(in the rows, 128 means zero)
Where one turn sends some rows of the set: a few examples, then the rows asked:
K_875: [135 118 144 144  91 147 140 137 146  98 140 160 124 110 129 136 158 143
  81 134 137 133 120 163 100 118]
K_572: [103  87 154 124 129 129  98 121 153 137 118 157 104 134 124 126 126 139
 119 118 182 160 128 141  62 126]
K_927: [126 137 122 167 142 143 121 148 154 121 117 139 147 149 142 148 129 157
 155 138 139 150 106 130  82 142]
K_369: [127 127 127 163 143 153 123 146 150 114 112 139 146 149 135 157 124 161
 154 141 136 146 101 133  85 139]
K_331: [153  90 126 137 145 140 125 114 157 142 136 146 117 107 123 145 175 134
 123 162 135 123 128 103 110 154]
K_531: [137 117 136 154 137 142 140 130 136  99 116 145 101 144 146 123 123 159
 134 171 152 121  96 151  94 125]
K_918: [149  92 129 128 136 141 126 120 157 143 152 151 115 111 118 141 175 132
 131 160 133 120 137 106 102 158]
K_122: [128 136 129 161 142 147 120 141 147 123 112 142 142 156 131 156 131 154
 159 146 133 139 101 135  80 138]
K_279: [130 125 142 142  85 142 140 141 147 104 135 161 114 118 138 138 145 148
  81 128 139 131 126 162  92 118]
K_812: [128 103 167 131 100 163 122 136 137 119 104 151 149 118 156 151 173 145
 111 130 139 141 128 140 113 114]
K_208: [139 119 144 138  90 144 142 131 151 101 142 153 114 111 136 138 156 154
  77 120 138 131 128 154  93 118]
K_526: [139 114 144 141  86 142 144 134 145 103 146 154 119 106 132 142 144 146
  79 124 136 135 123 157  96 123]
K_448: [106  85 157 118 116 136 108 125 160 137 122 156 106 135 122 133 130 140
 122 127 190 154 129 141  57 122]
K_764: [137 125 142 144  88 141 140 138 143  97 138 157 117 116 134 132 152 147
  81 128 142 126 127 159  93 119]
K_742: [129 131 122 162 152 148 123 141 150 123 112 140 138 149 135 157 116 155
 156 136 144 146 102 128  86 135]
K_513: [139 110 141 145  81 149 139 140 149  98 137 160 117 117 133 133 148 149
  80 128 140 136 122 163  92 119]
K_579: [108  96 148 118 116 137 113 111 126 143 171 155 124 140 119 127 141 141
 143 117 163 149 114 149  98 127]
K_698: [101  82 154 115 122 127 110 131 152 140 125 155  98 126 119 123 126 144
 127 121 185 151 122 136  67 121]
K_873: [129 139 121 162 142 142 112 145 154 124 119 138 142 146 137 151 124 159
 157 138 142 143  97 131  78 141]
K_894: [152  90 125 133 130 144 126 117 154 148 142 150 106 113 118 143 172 139
 125 161 135 113 132 104 111 151]
K_192: [ 99  81 152 125 124 136  97 126 158 146 115 157 102 133 127 129 132 142
 127 119 185 152 125 128  67 125]
K_500: [115  95 145 111 121 138 107 112 122 149 168 157 119 138 105 130 147 137
 139 128 158 154 112 149  90 136]
K_819: [133 113 165 140 101 167 123 134 148 107 106 147 149 125 143 154 172 154
 117 126 146 141 123 140 110 114]
K_23: [157  94 126 129 137 138 124 118 158 143 145 142 113 115 116 145 169 130
 121 159 136 126 130  97 106 155]
K_305: [101  81 153 118 128 132 103 120 159 139 124 162 103 124 127 130 128 143
 126 116 181 153 125 141  63 121]
K_983: [104  83 160 118 126 135 112 122 159 138 118 162 103 136 122 125 132 140
 132 121 184 160 121 136  64 122]
K_515: [120 128 123 167 139 144 114 144 153 111 111 142 139 152 140 153 124 156
 156 147 135 145 101 133  81 142]
K_937: [153  86 121 139 139 138 125 122 155 150 140 146 117 113 121 140 175 133
 126 160 130 117 127 104 104 150]
K_557: [143 110 124 112 101 145 117 129 164 138 118 162 116 112 142 119 134 146
 125 162 129 138 118  89  86 154]
K_87: [134 112 140 146  85 141 149 127 156  99 142 155 119 114 131 140 147 147
  79 128 133 131 126 159  96 119]
K_454: [156  92 128 134 138 147 124 122 158 145 146 146 117 113 127 146 167 132
 122 160 127 116 130 103 101 155]
K_955: [102  86 156 122 126 136 107 131 157 140 123 154 103 129 130 124 128 142
 121 127 192 155 130 132  64 126]
K_793: [140 114 144 140  92 141 141 140 143  99 139 156 116 111 142 145 153 149
  73 127 136 136 122 160  89 119]
K_77: [ 99  86 160 120 129 134 104 125 159 132 126 156 100 131 130 133 130 139
 123 128 188 155 125 142  63 119]
K_42: [129 132 121 170 144 150 122 138 153 118 119 140 149 149 131 155 131 158
 154 138 134 148 100 132  87 141]
K_944: [129 122 142 144  89 144 143 136 143 101 146 159 125 111 132 137 142 150
  75 130 140 130 127 157  95 126]
K_43: [127 135 123 167 145 151 115 137 156 114 113 132 144 148 130 151 124 150
 157 139 140 138 102 135  85 131]
K_780: [ 99  83 151 122 123 132 102 125 155 142 116 164 103 132 120 124 125 142
 121 120 184 158 120 127  66 124]
K_590: [149  89 133 137 142 134 131 116 153 150 144 152 124 109 124 140 173 135
 123 156 139 118 134 102 106 155]
K_321: [134 114 142 153 142 144 131 117 138  97 124 142 112 149 141 119 123 154
 136 175 159 125  95 140  85 131]
K_629: [126 136 118 161 142 147 119 146 150 127 113 141 142 154 135 155 131 155
 154 139 145 150  99 132  79 136]
K_9: [139  97 130 116  96 143 106 126 177 141 121 166 111 115 141 114 133 140
 133 150 128 133 122  92  84 155]
K_591: [154  87 133 128 141 139 134 116 155 144 145 151 112 108 116 139 172 134
 123 166 136 123 137 104 102 152]
K_424: [156  93 126 129 129 138 126 120 156 143 138 152 122 106 118 143 172 138
 134 156 141 120 134  96 105 156]

K_42 -> K_591
K_454 -> K_208
K_557 -> K_812
Now find these:
K_983 -> K_122
K_448 -> K_629
K_793 -> K_305
K_531 -> K_9
K_764 -> K_780
K_955 -> K_927
K_77 -> K_873
K_875 -> K_698

Where one turn sends some rows of the set: a few examples, then the rows asked:
K_911: [109 135 156 105 134 122 108 112 102 121 121 151  98 202 146 125 114 147
 139 161  96 140 127]
K_570: [110 142 159 107 144 136 102 119  99 129 133 142 103 202 150 152 108 156
 133 148 105 121 109]
K_294: [101 144 184 136 158 153  95 103 109 146 137  92  77 156 141 144 140 135
 159 123 105 143 182]
K_142: [ 91 150 168 120 140 143  85 113 102 108 127 140 103 167 151 155 122 159
 154 131 110 146 109]
K_357: [125 160 185 139 162 172  99  97 122 155 151 120  95 146 137 133 122 111
 150 150  80 159 170]
K_833: [103 137 185 131 177 166 108 105 104 152 157 104  86 150 141 140 139 118
 158 113  94 143 166]
K_408: [112 140 168 102 148 134 123 118  96 125 144 154 105 191 144 134 106 132
 130 156  88 128 107]
K_523: [157 128 172 151 176 153  94 121 105 160 142 123  95 174 190 143 129 146
 148 128  88 136 166]
K_905: [117 123 189 114 139 113 102 116 107 111 129 158 102 167 170 139 129 159
 155 137 107 124 110]
K_228: [142 158 178 158 154 148  86 114 103 148 132 102  87 165 173 157 112 149
 141 146  96 144 180]
K_558: [144 150 173 151 187 170 108 120  97 156 159 117  98 161 172 150 115 124
 140 128  78 148 155]
K_83: [ 89 143 183 119 138 129 111  97 109 117 126 150 126 181 141 152  98 157
 128 157  88 144 143]
K_356: [138 146 181 143 152 142  86 110 147 129 111 115  82 180 163 168 144 153
 150 134 117 142 153]
K_796: [121 151 177 135 166 151 117 101 138 121 124 133  82 165 140 132 143 107
 148 142  88 181 158]
K_284: [157 130 185 149 165 135 113 113 103 148 139 128  88 164 181 119 125 128
 146 148  76 152 181]
K_136: [144 159 212 132 170 146 129 114 140 130 147 124  90 155 155 171 122 117
 129 141 102 126 133]
K_263: [102 127 191 117 136 116 113 100 113 121 125 157 126 184 155 147 105 164
 129 159  90 131 143]
K_790: [ 95 161 194 116 137 130 108 112 101 102 135 140 101 152 146 154 107 147
 141 147 105 137 110]
K_735: [123 126 214 127 159 130 123 104 112 146 149 108  80 144 151 132 135 123
 152 135  96 124 178]
K_272: [ 83 144 172 119 148 146 105 102 105 124 132 149 132 184 140 163  98 157
 127 144  89 144 130]
K_910: [146 123 174 141 159 160  79 103 130 167 138 130  97 170 169 128 148 140
 166 134  90 145 169]
K_718: [137 136 189 131 163 138 125 103 141 124 125 143  83 165 150 123 148 109
 148 144  85 170 159]
K_857: [130 156 163 154 168 162  96 110  97 146 137 112  89 165 162 136 117 126
 146 141  79 172 179]
K_872: [136 148 185 145 141 151  74  98 132 156 126 112  89 161 155 139 133 145
 157 154  98 146 184]
K_947: [138 157 196 132 183 165 121 116 139 135 153 126  94 159 153 172 127 114
 133 126  98 133 124]
K_647: [147 130 176 140 162 144  89 113 149 136 117 127  87 184 172 160 154 150
 155 123 113 139 146]
K_312: [120 119 190 130 179 157 106 112 109 159 156 108  90 158 160 146 146 133
 161 105 101 120 159]
K_683: [126 109 196 130 166 135 111 106 114 154 145 115  83 160 164 126 154 134
 163 118  99 127 178]
K_219: [111 116 189 112 149 124 121 105 111 129 137 167 133 184 162 145 109 158
 130 147  85 126 130]
K_423: [107 134 150 107 139 130 108 113  99 124 125 153 100 205 145 127 119 147
 143 153  93 144 122]
K_94: [103 140 193 113 129 111 111 108 104  99 124 155  97 157 154 128 121 145
 150 154  98 145 126]
K_573: [ 89 126 161 117 158 150 102 104 108 128 134 158 135 192 150 155 113 159
 137 132  86 146 126]
K_503: [111 129 185 109 160 136 114 118 101 115 149 164 110 160 163 141 125 141
 150 127  96 131  94]
K_35: [100 115 173 114 159 137 115 104 109 130 139 170 136 188 158 141 117 152
 135 137  81 143 126]
K_633: [141 150 185 141 172 179  87 109 126 170 161 116 104 156 159 160 125 133
 148 129  94 126 147]
K_416: [149 132 199 134 163 151 113 100 127 162 155 137  98 147 157 118 132 110
 151 152  76 144 170]
K_886: [117 136 165 105 141 127 105 121 102 129 132 145 103 201 155 149 109 158
 134 151 103 114 110]
K_434: [ 92 136 164 113 152 144 101 110  99 108 135 158 107 166 150 131 132 139
 158 127  95 159 107]
K_669: [154 148 212 139 154 149  97 107 131 163 153 115  98 150 163 155 119 138
 143 151  96 112 161]
K_841: [153 154 200 150 162 140 117 116 101 148 149 113  89 153 172 147 104 129
 130 153  83 134 173]
K_719: [116 143 208 135 155 139 104 106 112 146 144  91  78 149 149 154 128 137
 151 132 109 118 178]
K_763: [106 148 168 102 145 135 121 116  96 124 142 149 104 189 138 138 100 133
 127 160  91 130 111]

K_263 -> K_83
K_423 -> K_408
Now find these:
K_796 -> K_947
K_683 -> K_735
K_857 -> K_558
K_416 -> K_669
K_434 -> K_503

Where one turn sends some rows of the set: a few examples, then the rows asked:
K_333: [104 105 121 120 140 112 111 141 141 147 137 149 136 122 144 103 117]
K_411: [136  89 129 181 106 112 157 126 147 158 131 125 137  87 131 140 132]
K_665: [132 115 134 151 107 110 123 117 138 163  96 121 145 119 137 107 156]
K_960: [129  97 113 184 133 108 155 108 129 181 118 129 154 102 121 128 119]
K_239: [128  92 112 177 103  89 162 122 130 155 124 143 129 118 161 138 124]
K_832: [121 102 113 111 129 110 153 129 150 136 128 166 133 125 137  91 130]
K_889: [153 123 113 142 132 124 150 122 105 126 135 117 115  74 143 122 115]
K_18: [143  98 125 135 110 120 134  96 121 189 140 126 156 106 128  99 137]
K_12: [137  89 115 159 128 122 154  96 132 183 145 142 143 124 153 129 118]
K_752: [113 121 105 153 114 111 168 117 100 123 142 127 128 134 112 110 131]
K_207: [134 108  96 156  96 110 161 126 119 131 152 135 130  92 103  91 111]
K_750: [150 102  81 136 122 116 128 140 125 132 130 137 139 112 163  93 147]
K_479: [145 122 136 163 107 120 134 139 142 160 112 128 131 103 146 144 150]
K_925: [ 93 118  97 145 139  96 138 126 117 143 142 135 139 135 111 116 124]
K_899: [164 114 103 137 120 147 147 145 118 143 148 142 114  96 133 117 118]
K_712: [ 97 123 108 140 126 113 137 141 127 145 157 151 146 144 128 116 129]
K_165: [125 102 139 149 131 119 143 101 137 182 102 134 147 121 116 108 129]
K_477: [114  99 119 128 128 115 121 153 142 146 151 151 155 101 155  95 121]
K_684: [150 106 112 136 135 120 137 142 109 139 126 134 143  71 163  94 113]
K_78: [119 111 110 148 124 107 168 110 107 123 148 118 119 103 102 120 122]
K_169: [133 111 139 149  88  89 155 144 123 157 108 145 117 102 135 133 135]
K_463: [148 113 120 141 126 126 173 119  92 124 125 125 118  91 130 105 115]
K_936: [138 104 114 132 127 114 113 136 129 130 129 124 133  82 169  95 121]
K_196: [119 143  87 146 134  98 159 130 117 150 130 161 143 119 118 105 110]
K_308: [145 129 131 133  99 101 132 131 106 182 113 132 143  97 121 113 146]

K_12 -> K_239
K_479 -> K_665
Now find these:
K_333 -> K_925
K_752 -> K_463
K_750 -> K_832

Where one turn sends some rows of the set: a few examples, then the rows asked:
K_997: [117  95 138 112 143 127 131 125 142 154 131 109 128 164 112 162 138]
K_982: [141 113 115 126 151 108 140 103 141 149 115 128 136 172 126 130 134]
K_593: [118 123  92 133 111 111 125 157 126 110 149 101  98 166 125 131 132]
K_926: [145 117 115 129 145 134 153 138 125  99 132 129 127 154 131 105 104]
K_919: [146 129 126 104 151 113 146 137 104 116 129 153 102 151 131 142 138]
K_391: [119 126 105 156 122 130 137 135 100 122 141 138 125 140 143 170 134]
K_267: [120 128 108 157 130  91 123 132 137 123 160 129 117 159 131 130 154]
K_304: [127 103 125 132 105 107 104 154 100 143 124 111 124 118 124 149 123]
K_651: [129 144 111 109 118 107 172 149 117 141 135 134 115 143 121 143 121]
K_130: [121 111 146 135 149  90 123 115 133 114 119 124 144 155 138 123  97]
K_901: [121 104 133 142 141  92 137 113 130 116 110 126 149 143 147 124 105]
K_401: [127 113 107 152 160 101 112 132 120 103 121 133 111 165 143 116 115]
K_724: [148 118 113 145 128 155 128 142 136 108 151 110 113 151 136 134 103]
K_544: [121 130 127 132 142 101 125 119 138 137 135 131 103 165 100 123 166]
K_702: [118 100 144 139 155 123 124 123 136 115 134 150 130 126 115 140 150]
K_799: [123 127 101 152 128  91 118 164  96 132 137 124 103 136 104 143 121]
K_527: [105 134 128 126 149 111 135 148 125 115 132 127  83 133  99 114 106]
K_646: [118 130 143 109 102 111 128 112 108 131 123 110 144 134 129 143 135]
K_60: [112 158 128 115 136 107 145 131 124 149 111 112 101 145 125 112 124]
K_22: [124 111 137 130 125  98 110 143 144 165 109 120 127 137  98 136 114]
K_37: [106 123 143 143 137 142 117 149 138 118 116  91 105 126 127 154 125]
K_396: [117 124 125 122 127 151 154 146 142 144 121 111 108 170 110 157 120]
K_109: [110  91 137 122 134 132 134 112 147 150 124 113 121 151 103 155 137]
K_445: [144 103 127 117 101 135 122 162 129 123 129 127 117 152 115 157  99]
K_951: [138 129 153 124 135  91 119 145 113 129  93 126 133 143 132 136 105]
K_992: [133 114 115 143 112 157 133 140 135 106 138 105 110 147 142 128 110]
K_659: [120 115 121 135 113 110 100 158  99 155 134 104 125 130 124 143 110]
K_726: [120 120 106 166 131  94 120 123 133 115 147 126 105 152 132 142 157]
K_361: [111 130 108 153 140 111 150 113 129 110 138  97 132 121 121 118 114]
K_897: [136 136 142 135 157 121 132 146 126 134 113 148  88 137 113 158 109]

K_361 -> K_646
K_304 -> K_726
Now find these:
K_926 -> K_951
K_659 -> K_267
K_897 -> K_527
K_982 -> K_445

Where one turn sends some rows of the set: a few examples, then the rows asked:
K_106: [104 154 155  94 121 142 117 143 159 126 117 129 131 136 119 116 145 141
 137]
K_502: [149 110 139 116 134 140 151 144 155 127 161 111 128 117 110 123 145 136
 148]
K_587: [137  99 110 110 141 116 129 126  97 134  99 150 143 121 126 118 123 121
 121]
K_67: [129 128 151 124 151 103 152 108 136 141 122 148 106 113 144 142 135 114
 122]
K_867: [128 103 110 110 135 128 134 122  97 153 108 154 140 116 125 112 132 108
 120]
K_221: [114 109 111 115 125 144 147 103 151 123 134 105 124 121 109 115 147 146
 149]
K_144: [109  95 107 118 134 118 138 118 131 124 125 100 120 133 114 128 162 118
 155]
K_639: [137 121 119 105 129 129 122 140 101 156 103 159 144 115 131 121 124 111
 112]
K_977: [140  96 111 113 134 125 124 123 100 143 104 155 149 118 133 121 133 120
 117]
K_394: [120 132 154 132 135  98 107 126 151 117 121 146 134 130 141 129 145 117
  96]
K_971: [111 141 152 118 149 105 130 126 135 143 111 151 109 127 143 150 136 122
 100]
K_773: [146 107 116 110 134 127 123 125  96 142 109 156 148 114 134 118 127 121
 112]
K_102: [126 120 135 144 153 104 127 134 156 131 106 137 118 140 139 148 129 109
 112]
K_74: [121 137 142 138 160 109 131 130 144 130 118 142 113 135 148 138 125 114
  96]
K_360: [102 115 138 106 125 132 139 118 166 124 117 121 130 137 108 114 156 130
 167]
K_687: [135 123 141 145 159 105 144 120 150 129 122 138 115 124 146 136 125 103
 116]
K_353: [137 129 155 143 140 100 130 115 150 119 137 149 129 114 132 120 147 113
 105]
K_939: [121 138 129  94 104 142 109 132 160 126 108 100 135 133 131 128 133 146
 143]
K_325: [125 106 143 145 138  93 120 114 156 118 117 141 132 128 130 131 152 110
 117]
K_537: [120 146 152 104 133 144 153 128 152 129 145 138 122 114 101 105 149 139
 142]
K_439: [147 145 135 118 140 136 147 145 123 134 159 129 117 105 100 123 149 131
 120]
K_112: [134 110 114 104 138 116 120 133  95 132  93 149 146 122 134 120 119 124
 116]
K_893: [148 130 132 100 124 149 135 157 145 142 156 120 121 130 102 149 148 143
 131]
K_721: [102  98 127 108 130 133 122 146 160 123 133 100 132 150 122 132 154 143
 138]
K_131: [135 151 132 107 121 156 135 141 147 136 145 125 123 111 101 121 136 158
 116]
K_474: [104 107 120 112 113 129 130 104 147 127 133 105 122 112 144 111 149 149
 152]
K_877: [113  98 102 115 134 126 159 117 152 124 127 127 127 122 114 138 168 143
 154]
K_884: [146 113 116 106 143 118 129 133  93 138 103 154 145 115 126 116 119 124
 114]
K_177: [127 107 112 105 126 125 120 126 103 149  95 147 147 121 137 117 126 107
 126]
K_602: [114 121 123 119 120 140 133 139 144 143 153 134 118 102 103 121 151 167
 116]
K_427: [137 103 114 107 131 126 113 126  97 141 101 156 151 120 139 120 127 123
 112]
K_464: [102 108 110 100 137 143 138 124 132 129 154 105 113 143 121 129 157 141
 133]
K_765: [107 144 125  87 117 129 112 138 149 121 107 118 135 135 159 137 150 151
 136]
K_226: [124 151 138  95 118 126  96 154 129 126 113 103 129 136 144 135 141 130
 131]
K_589: [121 116 146 125 145  96 135 119 148 145  97 141 115 131 136 162 140 112
 126]
K_81: [138 135 135  86 115 141 123 136 139 123 138  96 126 135 152 132 139 131
 153]
K_277: [121 143 154  93 130 143 122 151 144 119 154 104 129 129 148 116 137 148
 122]
K_205: [147 154 135 101 129 138 152 144 140 132 148 147 125  97 123 129 148 153
 123]
K_540: [136 135 139 107  95 134 106 148 158 139 123 119 133 107 137 134 138 156
 143]

K_144 -> K_226
K_205 -> K_877
K_867 -> K_177
Now find these:
K_277 -> K_502
K_977 -> K_427
K_537 -> K_360
K_474 -> K_540
K_687 -> K_102
K_589 -> K_971
K_81 -> K_893
K_221 -> K_939
K_587 -> K_112
K_394 -> K_353

